(in the rows, 128 means zero)
Each row of X is roughly a mix of the hidden directions of one of several groups; one row fits no group.
X (83 x 11):
[[121 138 113 176  97 127 147  98 147 159 121]
 [141 171 164 129 152 117 150 116 122 164 111]
 [154 108 123 133 133  65 117 144 151 128 142]
 [122 138 145 156 122 144 123 174 167 159 138]
 [151 112 139 152 116 102 145 124  95 150 174]
 [146 133 148  99  87 126 127 132 142  84  99]
 [139 121 162 120  67 146 147 134 112 122 117]
 [134 107 141 120  91 118 150  72 110 132 135]
 [103  95  74 162 119 123 125 120 120 123 141]
 [114 125  66 129 147 112 104 109 141 109 129]
 [112  91  87 159 118  95 123 148 127 112 134]
 [114 106 159 139 173 103 112 135 111 111 158]
 [141 129 143 157 174 145 158  96 145 148 134]
 [118 150 168 109 100 155 138 135 122 158  96]
 [141 192 132 121 129 112 106 121 154 116 111]
 [139 178 111 132 146  88  93 120 133 121 136]
 [152 128  77 105 102 100 114 116 122 102 121]
 [121 127 104  88 100 114  87 149 132  98 123]
 [129 105 117 120 135 112 108 161 165  82 112]
 [121 115 106 156 158 169 142  88 131 127 148]
 [119 114  92 109 116 107  94 153 138  85 125]
 [140 117  98 110 151 121  98 127 145  77 149]
 [148 127 134 145 142 118 104 166 178 125 101]
 [148 149 129 126 115  82  90 149 140  97 139]
 [119 143  79  96 122 107  88 117 124 114 133]
 [115 137 132 123 141 154 158  80  92 148 115]
 [104  93 125 141 154 164 158 123 120 163 133]
 [129  96 148 179 156 127 148 133 133 151 106]
 [137 161 130 118  84 149 149  97 106 143 105]
 [ 86 121 124 125 104 166 149 162 108 144 119]
 [121 149 119 155 140 139 152  98  81 153 146]
 [123 100 135 171 146 118 152 166 135  99 113]
 [147 104 150 177 161 113 143 109 136 144 117]
 [108 142 104 101  65 138 122 135 137 128 123]
 [138 143 149 146 109 105  99 176 156 125 146]
 [103 133 139 136 165 170 154 111 136 161 115]
 [108 121 151  85 111 167 139 153 101 115 131]
 [136 141  89 162 156  88 108 115 145 139 129]
 [141 185 116 123 110 136 121 124 164 138 101]
 [145 114 143 103 116  96 108 148 179 132 111]
 [141 154 162  98 127 171 130  97 125 150 136]
 [126  90 150 113 102 143 156 109  86 113 123]
 [115  90 176 117 130 140 148 117  97 103 127]
 [142 170 149 106 102 134 124 124 156 103  93]
 [112 100  87 146 140 149 121 131 124  80 142]
 [145 136 116  99  91 107  96 136 167 111 114]
 [117 133 160 123 176 117 109 140 161  96 123]
 [113 153 123 138 191 124 113 126 159 134 128]
 [101 153 132 103 104 173 147 135 100 125 149]
 [141 125 122  83 162 106 101 131 106  98 145]
 [122 157  91  91 103 112 110 105 114 116 152]
 [147 111 162 136 133 138 120 167 169 123  98]
 [120 156 118  81  82 145 114 137 132 111 137]
 [134 164 155  98 141 167 130 146 121 103 152]
 [109 120  86 135 159 161 120 104 148  96 125]
 [115 111 145 127 112 172 169 108 104 151 115]
 [104  98 146 154 151 156 149 142 123 165 147]
 [133 141 178 139 132 166 162 124 110 150 124]
 [108 105 121 112 175 151 151  91 119 123 111]
 [147 178 136 140 139 148 114 151 170 118 135]
 [127 139  95 112 124  67  99 138 136 129 119]
 [131 119 156 170 142 141 166  94 114 147 134]
 [135 116 164 162 173 143 157 119 110 136 135]
 [143 160 172 126 153 158 154 109 118 148 126]
 [112 141 142 104 106 162 155 106  90 123 154]
 [118 134  97 101 121 142  87  95 102 107 144]
 [124 110 141 180 147 136 140 153 150 152 101]
 [121 115 139 105 108 134 153  84  84 124 149]
 [136 166 114 143 148 132 103 167 170 124 124]
 [144 112 177 156 121 114 162 154 120 145 133]
 [136 114 144 178 178 123 146 120 122 144 127]
 [132 122 119 106 165  95 107 115 131  78 124]
 [111 123 155 112  90 171 161 120 106 130 133]
 [105 126 134 144 162 169 147 136 158 163 120]
 [116 169 144 109 119 109 127 141 124 156  80]
 [162 117 176 150 155 129 159 133 138 130 145]
 [149 117 137 154 147 114 110 160 174 130  98]
 [148 144  86 102 119 111 110 125 159  98 105]
 [110  98 155 153 135 152 139 167 144 156 146]
 [117  92 113 151 121  93 126 163 158 116 105]
 [128  97 145 167 102 111 155 154 103 143 141]
 [117 167 108 113 169 156 121 101 130 111 109]
 [116 122 130 135  78  98 131 142 109 173 120]]
One row of each group comes first, with its name. Which group is each row after those in?
[154 164 144  80 152 130 106 115 144 114 130]
G
[108 138 125 126 161 163 156  89 118 154 110]
B
[139 147 153 174 152 154 140 149 160 139 120]
H

[140 135 129  77 104 108  89 149 136 105 130]
G
[147  99 147 142 132 103 133 172 132  88 142]
G
[136 159 132 119  85 162 150 118 142 144  95]
B
[128 124 115 112 135 175 116 113 111  86 161]
G
[135 117  90 146 157  76 117 132 143 110 136]
G
[120 121 105 108  88  93 100 158 110 110 133]
G
[123 102 169 150 142 156 168 121 104 140 126]
H
[137 156 139  74 121 147 112 139 125  94 149]
H
[136  93 133 147  89 105 136 126 131 172 149]
G
